(in the rows, 100 means zero)
Each path below is one point turned by a fixed rotation once a step. After each direction that follows a path, write how fast that rotation turns it, in degrees a step (0 if it stays still).
Each turn is a multiple of 5 degrees from 10 to 175, or 0.
Each row of a path follows its step; steps can be skipped.
Path 1:
step 0: [90, 125, 93, 102, 116, 98, 102, 114, 72, 103, 106, 93, 94, 108, 124, 110, 148, 117, 94, 98, 125, 115, 115, 117, 100, 123, 93, 78, 104, 70, 123, 112, 111, 118, 100, 104, 104, 97, 76, 120, 117, 92, 110, 104, 105, 119]
step 1: [89, 102, 109, 98, 95, 103, 97, 113, 102, 136, 95, 91, 75, 128, 117, 99, 109, 113, 83, 95, 85, 103, 87, 109, 91, 107, 63, 105, 90, 80, 95, 116, 118, 118, 97, 106, 105, 112, 120, 137, 111, 136, 82, 85, 83, 112]
step 3: [105, 87, 68, 119, 116, 121, 127, 105, 85, 114, 132, 69, 99, 120, 108, 85, 113, 114, 115, 99, 114, 108, 119, 108, 89, 119, 91, 78, 101, 89, 113, 92, 107, 110, 121, 101, 106, 116, 112, 129, 109, 112, 119, 118, 93, 97]
step 4: [90, 97, 100, 107, 91, 114, 137, 96, 88, 111, 85, 106, 71, 119, 115, 99, 120, 115, 94, 64, 115, 103, 101, 101, 106, 106, 75, 62, 102, 108, 89, 121, 92, 100, 73, 95, 84, 117, 111, 107, 99, 130, 106, 87, 99, 121]
step 5: [78, 92, 74, 112, 127, 81, 102, 90, 70, 93, 85, 83, 93, 100, 79, 107, 122, 110, 91, 83, 126, 118, 109, 122, 91, 103, 68, 109, 63, 100, 88, 107, 113, 111, 103, 123, 109, 114, 98, 103, 122, 109, 95, 82, 98, 103]
step 6: [91, 94, 82, 107, 103, 123, 131, 83, 100, 140, 111, 70, 107, 102, 112, 100, 131, 83, 78, 111, 107, 114, 108, 91, 90, 120, 84, 103, 79, 86, 105, 98, 103, 105, 100, 82, 117, 101, 113, 96, 98, 112, 111, 77, 65, 102]
step 7: [93, 116, 105, 126, 118, 96, 112, 76, 87, 110, 85, 106, 111, 114, 109, 122, 119, 128, 108, 112, 108, 122, 113, 115, 96, 97, 94, 65, 86, 96, 104, 107, 65, 83, 86, 87, 98, 118, 115, 114, 111, 133, 93, 107, 79, 97]
step 8: [106, 81, 86, 121, 113, 97, 103, 70, 90, 112, 81, 109, 79, 114, 104, 72, 113, 122, 90, 83, 118, 103, 106, 120, 72, 102, 62, 104, 88, 107, 99, 79, 100, 94, 125, 100, 104, 121, 130, 107, 89, 89, 91, 105, 84, 109]
step 9: [74, 113, 81, 119, 94, 119, 122, 94, 83, 111, 84, 114, 102, 99, 87, 85, 132, 88, 117, 93, 115, 112, 121, 115, 94, 115, 77, 97, 106, 107, 89, 105, 96, 90, 96, 90, 90, 80, 105, 111, 98, 92, 131, 65, 65, 85]
step 10: [87, 89, 102, 128, 130, 104, 119, 90, 95, 118, 69, 88, 88, 96, 81, 94, 114, 92, 116, 124, 84, 114, 110, 103, 120, 124, 92, 89, 68, 103, 103, 90, 84, 114, 98, 116, 71, 115, 125, 112, 117, 117, 93, 103, 91, 89]
Directions:
[109, 101, 100, 105, 95, 98, 100, 97, 102, 94, 106, 103, 101, 104, 108, 97, 100, 105, 100, 96, 103, 105, 104, 104, 106, 93, 101, 97, 105, 101, 103, 94, 98, 99, 101, 103, 98, 109, 103, 96, 101, 99, 109, 103, 98, 106]
85
[103, 103, 103, 100, 99, 97, 102, 101, 95, 98, 104, 92, 102, 99, 103, 101, 102, 100, 92, 105, 100, 103, 101, 97, 102, 95, 98, 105, 90, 93, 104, 102, 95, 101, 92, 101, 97, 101, 93, 94, 100, 96, 93, 94, 100, 108]
60
[97, 104, 105, 92, 97, 102, 98, 93, 99, 99, 104, 101, 92, 99, 98, 96, 99, 96, 100, 99, 103, 106, 100, 106, 99, 91, 94, 110, 101, 102, 91, 98, 104, 96, 103, 104, 99, 99, 98, 103, 104, 103, 101, 92, 100, 100]
100
[100, 100, 97, 95, 99, 101, 101, 96, 98, 99, 93, 107, 105, 101, 97, 107, 100, 101, 96, 98, 107, 97, 105, 99, 102, 93, 103, 92, 104, 93, 98, 103, 101, 98, 98, 93, 95, 93, 97, 101, 110, 96, 102, 96, 99, 99]
155
[100, 97, 100, 103, 101, 92, 96, 95, 99, 99, 100, 92, 97, 93, 99, 104, 101, 102, 97, 105, 110, 99, 97, 100, 97, 98, 100, 97, 108, 104, 99, 101, 107, 103, 96, 102, 99, 105, 106, 99, 99, 90, 96, 100, 101, 94]
125
